(in the rows, 128 means zero)
A single turn carries every row of the set below to another of its rows. Some are shown first; where does it send the rows asked next?
luzi: [127 126 105 125  99 146 103 127 126 156  97 136 112 123 107 153 149 146
 128 142 144]
Fugam: [121  74 120 100 122 131 120 122 165  99 129 110 135 136 118 134 131 102
 124 134 108]
poto: [123 102 122 134 117 126 111 124 137 121 145 107 119  77 106 123 174 139
 112 135 113]
Muv: [141 120  89 130 109 113 129 120 136 108 123 133 110 109 156 142 120 148
 135 123  62]
nid: [124 116 111 125 105 141 110 110 154 160 106 133 118 125 135 140 130 150
 125 130 148]
Defu: [113  78 119  99  92 131 125 116 120 101 121 105  96 116 118 141 152  97
 131 130 119]
retam: [138 112 117 119  81 142 132 113 126 149 107 121 129 103 143 170 181 126
 142 180 103]
guda: [119 131 121 126 111 151 115 126 157 159 142 142 131 128 139 149 144 150
 116 145 136]
bera: [154 134 133 110 114 127 141 143 130 117 121 140 139 101 146 134 158 137
 143 128  64]
tar: [127  89 116 102 120 151 115 138 126  89 125 136 130 120  93 141 142  91
 139 148 103]
sipi: [125 109 122 126 144 110 140 123 135 133 122 137 128 128 143 201 138 120
 153 118  97]
Fiz: [135 121 131 124 149 133 141 134 123 138 127 125 123 107 149 189 135  98
 164 129 110]
bov: [125 121 118  98 131 136 106  96 144 111 112 134  96 105 119 144 161 145
 106 153  84]
Muvag: [121 130 129 132 110 164 118 132 141 122  90 116 161 132 144 139 131  96
 146 135  84]
Vuriz: [113 100 106 142  83 111 132 115 137 138 128 119 135 122 147 169 164 154
 134 173  99]
kete: [112 115  97 160 100 148 110 135 140 116  99 111 160 134 127 145 123 105
 140 127  85]
kinez: [141 111 116 133 137 121 133 143 127 147 121 104 126 110 122 200 153  97
 152 125 113]
mano: [159 116  80 134 104 110 118 143 148 126 111  89 121 112 119 152 149 132
 119 130  70]
Funib: [139 110 120 128 121 129 104 165 124 122 126 105 130  76 118 137 122  97
 153 129 120]
pazu: [162 135 115 121 109 135 129 156 121 130 120  83 112  85 143 129 149 113
 140 140  87]
zufe: [130 115 113 129 123 140 121 122 135 126 103 134 146 117 150 142 119 138
 161 193 100]
Som: [ 90 127 121 138  78 141 128 118 118 116 107 118 128 138 156 159 148 118
 134 126  79]
bel: [112 113 113 126 143 118  99 124 140 106 123 103 105 106 109 122 137 152
 113 157 102]
Piru: [105  95 117 101 108 146 127 121 135  94 163 124 104 127 133 153 145 100
 119 150  97]
Dakuf: [128 102  98 142 141 109 129 127 131 136 118 108 114 119 134 197 122 111
 153 120 111]
rozun: [144 110 119 116 131 156 109 101 145 118 125 138 115  68 121 120 152 122
 122 138 104]
Sogut: [123 142 109 131 114 162 104 142 128 151 132 143 120 120 118 150 139 140
 128 161 139]
Fol: [135 122 135  97  99 137 124 132 134 124 143 156 124  88 139 176 169 109
 131 123  86]
Betuk: [115 105 110 112  99  88 108 143 140 126 117  90 106 122 118 178 154 132
 116 125  98]
Kiba: [145  92  93 151 105 137 117 120 147 142 106 107 149  97 138 138 125 123
 155 174 119]
rebe: [110 128 112 144  74 159 123 125 127 132 116  95 129 122 148 163 160  92
 127 129  87]
sekul: [129 115 106 103 138 124 103 119 162 110 115 138 115 117 149 159  93 121
 135 135  85]

poto turns into rozun
Fol turns into sekul
Now find these:
rebe turns into Muvag
tar turns into Piru
retam turns into zufe
Dakuf turns into kinez
bera turns into Muv
Sogut turns into guda

A single turn carries every row of the set below to another of its rows. Some are shown first; where does it send the rows asked next?
Gud: [127 140 144 106 112 147 120 132 158 127 158 102  98 122 126 125 143 124
  73  97 115 111 105 115 134 117]
sazos: [116  95 141 107 136 117 117 124 101 103 113 122 148 142 102 148 110 133
 147 146 134 114 157 135 120 135]
Rabu: [129 140 145 120 121 138 140 128 158 130 159 101 101 115 115 118 134 132
  80  96 128 135  96 125 108 105]
futo: [122 112 131 134 129 117 124 129 106 107 121 126 142 146 120 144 100 140
 163 135 126 105 155 143 150 123]
rokir: [142 145 133 112 124 120 131 125 157 133 146 100  99 102 124 116 141 152
  81  94 112 139 110 113 110 115]
Lilo: [122 113 124 131 124 108 127 129 106 107 116 124 138 140 116 143 106 149
 164 140 126 109 158 131 151 117]
Nur: [121 113 127 130 125 111 128 130 105 108 118 122 140 145 120 142 101 146
 164 134 123 110 155 139 150 119]
Lunip: [137 137 139 129 123 143 133 126 164 126 160 111  99 103 116 127 143 122
  80 108 141 123 102 110 106 107]
nosut: [125 111 123 135 127 113 123 130 109 105 118 128 138 137 118 148 108 142
 165 143 131 104 160 129 150 119]
tav: [116  95 137 106 134 115 119 125 101 103 110 121 145 139 101 149 112 136
 146 149 135 116 161 131 120 133]
vom: [150 104 150 104 123 110 143 121 102 117 111 118 149 131 117 140 105 128
 157 148 141 109 148 140 139 134]
gog: [130 139 140 111 113 148 117 131 162 126 157 106  97 117 126 129 147 121
  73 105 122 104 109 107 132 115]
denet: [148 144 145 123 136 143 118 122 163 131 159 114 107 104 131 125 135 126
  81  91 123 121 107 126 109 127]
limoz: [142 145 144 115 130 132 126 125 157 134 152 104 105 109 128 117 132 140
  81  85 112 134 105 131 111 123]
Rekiz: [151 103 149 106 122 110 142 121 104 117 111 120 148 129 117 143 107 125
 157 150 144 107 150 136 138 133]
zisi: [151 104 146 102 119 106 144 121 102 117 108 117 145 129 115 140 109 132
 158 151 140 111 150 135 138 131]
Gesa: [130 139 134 108 109 141 118 132 161 125 154 103  93 113 123 127 151 127
  73 110 121 108 112  98 132 111]
Labaz: [134 140 146 128 126 146 135 125 161 129 163 108 104 111 117 123 135 123
  80  98 136 126  96 123 108 110]
riner: [127 139 134 104 106 135 123 133 158 127 151  99  92 117 122 125 149 135
  72 106 114 114 110 100 134 109]
Kat: [153 141 134 126 132 138 116 122 166 128 155 117 101  93 127 128 146 129
  81 105 131 118 114 108 108 121]
nepim: [151 103 146 105 120 107 143 121 104 115 110 119 146 127 115 141 109 128
 158 152 144 108 151 133 137 131]
fus: [115  95 140 106 135 116 118 125  99 104 112 120 147 144 101 147 109 136
 146 145 132 116 158 136 120 135]
Fonet: [115  95 138 105 134 114 120 125 101 104 110 119 146 141  99 147 110 138
 146 147 131 117 160 133 120 133]
Zumak: [132 139 137 119 116 129 143 128 157 130 155  98  96 109 112 119 141 140
  81 104 129 137 100 113 108 100]
Bige: [149 143 127 119 126 124 125 124 163 129 146 108  96  92 124 123 149 144
  82 107 124 129 117 100 108 114]
lak: [126 112 128 136 129 119 121 128 109 106 122 129 142 140 121 149 104 136
 165 139 132 101 157 135 149 122]
tepo: [135 137 132 125 119 132 137 126 162 126 155 105  95 102 111 124 146 133
  80 111 137 130 104 103 107 101]
rav: [116  95 139 107 135 118 118 124 101 103 112 123 146 139 101 149 111 133
 146 149 136 114 161 133 120 134]
Komig: [124 140 141 102 107 139 124 134 156 129 153  97  95 122 124 122 143 133
  72  98 111 116 106 111 134 112]
luba: [149 104 148 102 120 106 144 121 101 118 109 116 148 131 115 139 107 131
 157 148 139 110 148 138 138 132]

Fonet turns into rav
Lilo turns into lak
Bige turns into denet
Now find these:
nepim turns into vom
Rabu turns into tepo
Gud turns into riner

A single turn carries every row of the set below to another of its rows. Some are shown first; where does it send the rows asked next?
Mibo: [119 109 128 125 102 134 156 115 118 114  97 113 118 155  98 144 131 165
 127 115 155  86 127 132 118]
lufeb: [131 120 144 126 100 145 172 125 128 151  82  96 146 119 124 145 150 155
 126 112 154  83 121 127 156]
buvon: [116 149 159 147 132 127 183 111 130 161 121 122 158 149 132 114 132 112
  86 149 151 126 120 120 116]
Muki: [110 129 135 142 111 139 121  96 134 115 144 138 114 116 121 135 162 120
 139 107 155 153 144  87 110]
sazu: [123 150 100 139 138 128 152 111 168 135 114 148 148 134 140 124 118 136
 130 114 181 149 138 118 124]
Mevob: [105 114 130 146 101 132 122  87 150 107 133 139 122 128 121 132 163 131
 143  86 144 134 134  95 142]
fona: [127 151 122 133 134 120 142  99 168 162 111 148 155 105 151 127 125 140
 118 122 168 150 142 115 129]
tomo: [117 150 161 144 134 115 161  86 122 159 109 111 160 127 129 117 120 128
  85 144 140 123 126 109 119]
zedes: [130 154 129 148 140 135 145 107 176 163 121 134 130 119 150 119 126 132
 131 114 173 150 141 106 119]
sot: [113 116 122 128 107 147 150 138 129 125 134 153 108 145 118 147 143 142
 117 130 188  88 136 148 108]
rarun: [137 118 143 120 112 136 175 127 130 147  91  95 161 129 136 128 154 152
 130 109 146  88 121 130 155]
las: [105 114 175 129 122 115 134  95  97 122 127 122 109 127 117 116 133 131
  98 129 147 127 165  93 140]
gogo: [117 124 118 129 110 133 147 142 127 115 145 150 103 156 134 144 152 134
 127 132 177  90 139 139 114]
kof: [125 131 140 134 101 159 165 141 141 161 123 137 138 113 145 151 168 127
 113 125 181  83 123 144 140]
Bufim: [ 96 107 181 131 121 123 154 120  97 135 129 108 118 128 127 114 151 121
 108 120 146 127 149  94 160]
vonu: [107 109 165 121 112 126 160  97  96 121 131 109 115 119 123 102 131 117
 102 118 144 140 153  90 127]
gep: [120 148 158 141 139 129 167  96 133 162 112 105 151 130 133 101 119 115
  80 115 146 127 118 107 113]
tul: [135 137 138 130 115 152 164 144 146 154 131 143 142 124 158 145 174 122
 121 118 172  86 123 139 142]
godu: [118 109 124 123 105 118 158 118 110 105 108 104 127 162 106 129 137 160
 132 119 146  88 126 131 121]
Zivab: [112 127 136 137 109 131 105  88 146 122 139 160 119 116 127 136 164 127
 120 103 152 142 148 100 126]

Muki turns into zedes
sazu turns into buvon
godu turns into gogo
Now find these:
kof turns into lufeb
tomo turns into las

A single turn carries every row of the set below to another of its rows. Some are shown first; where does it send the rows asked next?
Vorog: [130 116 113 110 129 116 118 148 113 137 133 130  95 113 148  85 119  98
 132 120 132 110 149 100]
Zon: [110 174  94 112  69 154 117 141 125 132 145 121 110  76 134  92 115 145
 140 143 162 117 126 100]
ligit: [129 179 107  90  74 138 142 135 140 133 136 128 129  81 124  99 103 144
 130 139 144 109 121 117]
kuf: [ 86 124 110 134  67 161 139 162  90 125 143 142 101  92 147 113 153 130
 140 131 125 113 114 103]
lelar: [104 136 118 108  65 143 166 155  97 128 131 149 123  94 136 118 141 128
 134 128 113 101 110 111]
Rov: [110 113 150 148 118 139 137 176 131 112 169 138  83 100 151 121 144 144
 134 115 108 123 106 154]
sabop: [110 103 139 129 103 148 151 159 142 122 148 146 107 105 145 126 138 131
 117 125  84 121 105 156]
Sodeg: [107 116 134 152 109 158 137 174 146 128 168 138  89 109 144 107 134 140
 112 118  86 118 103 155]
pumi: [127 188 116 109  85 129 131 153 121 125 156 121 107  75 130  94 112 155
 148 129 168 108 122 110]
mokes: [119 190  99 112  70 148 137 153 125 140 151 124 114  84 123  82 108 148
 130 130 146  99 118 105]
Disum: [131 167 118 129 110 152 116 152 180 134 170 116  99  93 131  86  96 156
 112 130 124 121 114 151]
dok: [135 115 116 112 139 116 111 145 129 137 137 126  92 114 149  83 113 101
 128 122 130 116 149 111]
pip: [135 122 112 108 132 116 113 144 123 138 134 126  96 111 147  81 112 101
 130 122 137 113 150 103]
pimit: [121 150 114 130 109 158  97 141 180 126 164 114  96  84 142  97 105 152
 123 142 139 139 122 145]
Mula: [136 159 137 129 124 134 114 155 172 118 173 116  92  85 140 101 106 160
 131 127 142 129 118 156]
nim: [130 108 117 114 135 117 116 149 119 136 135 130  91 115 151  87 120  98
 128 120 126 114 147 108]
selu: [ 97 100 129 151 107 164 118 162 145 120 162 135  86 100 155 118 143 137
 123 130 103 135 111 149]
pezar: [102 141 129 128  79 136 154 174  81 118 152 142  99  90 142 114 150 139
 150 117 134 101 111 108]
zopob: [135 147 127 111 112 142 127 139 186 127 153 125 114  92 134 107 100 147
 114 136 115 129 115 162]
Dov: [ 96 139 115 134  69 154 158 174  90 133 149 144 104 101 136 104 146 133
 130 119 108  96 106 110]

Sodeg turns into Disum
pezar turns into Rov
dok turns into pip
Now find these:
ligit turns into lelar
selu turns into pimit

A single turn carries every row of the set below to another of its rows. Some are shown first; where does it send the rows asked next?
vaz: [ 92 128 148 107 138 151 105 125  78 149  90 135 124 129  84 115 127 154
 153 161 106 126 121 140 108 148 133 125 110 140 103 106 125 164 115]
Mive: [124 134 107 132 184 124 115 105  91 125 123 141 140  93  88 109 162 116
 132 156 136  93 116 126 164 137 127 111  97 160  83 142 161 151 126]
natet: [113 148 140 102 124 126 122 135  99 130  82 133 137 148 129 132 123 138
 156 143 112 160 127 130 119 144 124 152 123 141 122 114 141 134 137]
Lini: [106 137 127 115 119 139 130 130  76 150  94 160 116 145 100 140 136 114
 129 146 116 112 112 134 113 125 144 134 103 118 128 118 117 136 127]
Romef: [111  97 102  81 150 128 107 118 111 125 133 149 101 111 102 148 121 117
 107 138 140 114 140 142 152 122  72 136 137 134  85 110 146 189 113]
bolo: [110 121 106 146 144 123 110 116  91  98  97 105 133 101 146 128 146 142
 149 142 104 101 123 129 134 173  81 140 121 142 116 130 121 178 118]
lar: [144  95 108  97 144 146 140 107 112 121 120 124 111  90 133 139 106 117
 147 131 167 105 140 131 145 126 101 136 127 176  99 104 148 159 127]
zin: [100  96 118 125 142 139  87 128  92 127 114 169  99 177 122 148 134 130
 147 157 110 128 140 166 153 128 122 129 107 164 105 143 159 171 118]
Nuvef: [123 133 126 136 124 130 122 119 104 114 117 149  95 112 135 111 180 112
 143 135 145  86  78 149 133 160 104 160 118 156 122 125 155 151 135]
viz: [130  90  98 145 133 125 151 141  66 123 104 172 112 135 120 119 110 133
 148 170 129 159 144 137 128 114 108 139 121 164 114 110 144 175 118]
pim: [ 97  80 142 130 145 119  97 137  99 125 113 170  97 151 115 155 107 117
 124 142 134 132 128 140 134 149 119 132  95 154  86 126 153 175 130]
diniv: [118 130 117 118 141 116 134 110  91 114 118 125 110 137 113 101 194 148
 140 167 117  87 115 128 162 139 104 149 117 136  98 101 133 197 127]
zira: [132  93 123 120 132 137 144 135  74 125  97 163 122 143 124 105 111 111
 162 166 140 122 138 130 140 127 141 140 115 198 103 112 160 168 129]
Tomev: [123 143 138 125 108 139 121 113  85 152 117 150 136 137  98 111 144 136
 140 129 112 158 108 125 131 133 116 141  82 162 106 108 125 155 141]
Davep: [140 134  91 135 170  98 119 129 115 106 121 152 142 120 118 130 165 110
 106 136 172 115 116 126 141 149 124 128 112 151  96 117 133 133 127]
Boleb: [121 118 121 107 122  85 135 132 104 101 108 148 120 107 126 108 141 138
 140 134 123  83 110 112 125 157 111 130 125 110 126 136 168 170 116]
Kisog: [114 139  98 124 195 105 125 130  91 108 111 144 129  97 111 142 155 123
 136 178 146 127 117 138 140 141 116 128 143 114 106 143 167 142 120]
nimu: [128 111 107  66 137 146  99 111 110 121 137 152 106 122 115 154 137 112
 136 137 125  89 134 147 166 120 115 127 147 156  95 125 168 183 117]
Tato: [142 102  81 100 137 159 130 101  91 123 144 136 116 108 136 137 135 127
 151 152 163 131 131 152 144 111  82 136 143 162 124 115 142 170 109]
fegek: [141 138  94 127 175 116  93 123 112 103 118 137 145 108 112 112 169 164
 148 151 140 130 128 152 142 159 124 110 137 166  98 126 159 151 106]

Lini turns into natet
Boleb turns into bolo
Now find these:
Davep turns into Kisog
viz turns into zin
Tato turns into nimu

